[[126 139 129 133 122 129 130 131 125 127 134 120 130 142 133]
 [128 137 136 128 135 122 122 130 123 125 138 130 128 132 129]
 [125 132 132 134 135 127 124 128 127 131 133 130 127 131 129]
 [143 140 156 136 132 136 131 134 137 127 113 119 158 138 122]
 [131 140 124 131 128 130 131 127 138 124 138 116 127 133 132]
 [138 134 128 113 127 127 111 132 122 136 129 147 120 128 131]]
|
[[126 139 129 133 122 129 130 131 125 127 134 120 130 142 133]
 [125 132 132 134 135 127 124 128 127 131 133 130 127 131 129]
 [131 140 124 131 128 130 131 127 138 124 138 116 127 133 132]]

[[130 152 133 140 104 134 143 114 127 146 118 147 110 121 103]
 [147 150 125 143 119 147 116 132 151 104 134 110 128 144 134]
 [151 131 109 108 146 146 131 121 123 133 128 129 115 114 132]]
|
[[130 152 133 140 104 134 143 114 127 146 118 147 110 121 103]
 [151 131 109 108 146 146 131 121 123 133 128 129 115 114 132]]

[[133 133 135 136 154 127 121 122]
 [123 111 120 112 121 135 125 133]
 [133 135 136 138 156 126 121 121]
 [128 140 129 137 106 121 140 130]
 [123 112 120 112 119 135 126 133]
 [123 109 119 110 124 137 123 133]]
|
[[133 133 135 136 154 127 121 122]
 [133 135 136 138 156 126 121 121]
 [123 112 120 112 119 135 126 133]]

[[126 121]
 [107 104]
 [124 118]
 [110 105]
 [157 124]
 [140 139]
 [110 121]]
|
[[126 121]
 [124 118]
 [157 124]
 [110 121]]

[[138 121 124 128 131 126 130 127 117 123]
 [132 124 133 136 140 128 131 129 145 131]
 [140 113 113 145 131 129 120 120 117 142]
 [131 133 126 132 132 135 127 138 124 138]
 [114 123 136 122 119 106 141 137 124 134]
 [131 124 117 137 134 124 123 121 136 135]
 [122 125 132 132 145 121 140 133 139 129]]
|
[[138 121 124 128 131 126 130 127 117 123]
 [140 113 113 145 131 129 120 120 117 142]
 [114 123 136 122 119 106 141 137 124 134]
 [122 125 132 132 145 121 140 133 139 129]]

[[119 132 143 132 132 124 135 131 118 130 143 128 114 134]
 [125 128 120 118 135 145 137 137 125 141 113 139 129 135]
 [140 138 105 113 125 136 126 131 144 134 110 129 154 116]
 [124 132 144 142 120 109 118 121 126 111 147 117 120 125]
 [136 132 134 134 128 123 128 119 133 122 139 119 129 122]]
|
[[119 132 143 132 132 124 135 131 118 130 143 128 114 134]
 [140 138 105 113 125 136 126 131 144 134 110 129 154 116]
 [136 132 134 134 128 123 128 119 133 122 139 119 129 122]]

[[132 123 134 142 108 145 130 115 115 134 116 109 129 109 130]
 [112 141 110 132 109 133 147 132 125 116 143 114 110 122 128]
 [134 137 126 137 112 151 130 110 130 124 128 114 118 118 117]
 [155 121 124 107 133 107 142 124 118 132 110 152 122 119 131]
 [123 141 119 136 131 144 129 118 144 112 146 120 120 138 111]]
|
[[132 123 134 142 108 145 130 115 115 134 116 109 129 109 130]
 [134 137 126 137 112 151 130 110 130 124 128 114 118 118 117]
 [123 141 119 136 131 144 129 118 144 112 146 120 120 138 111]]
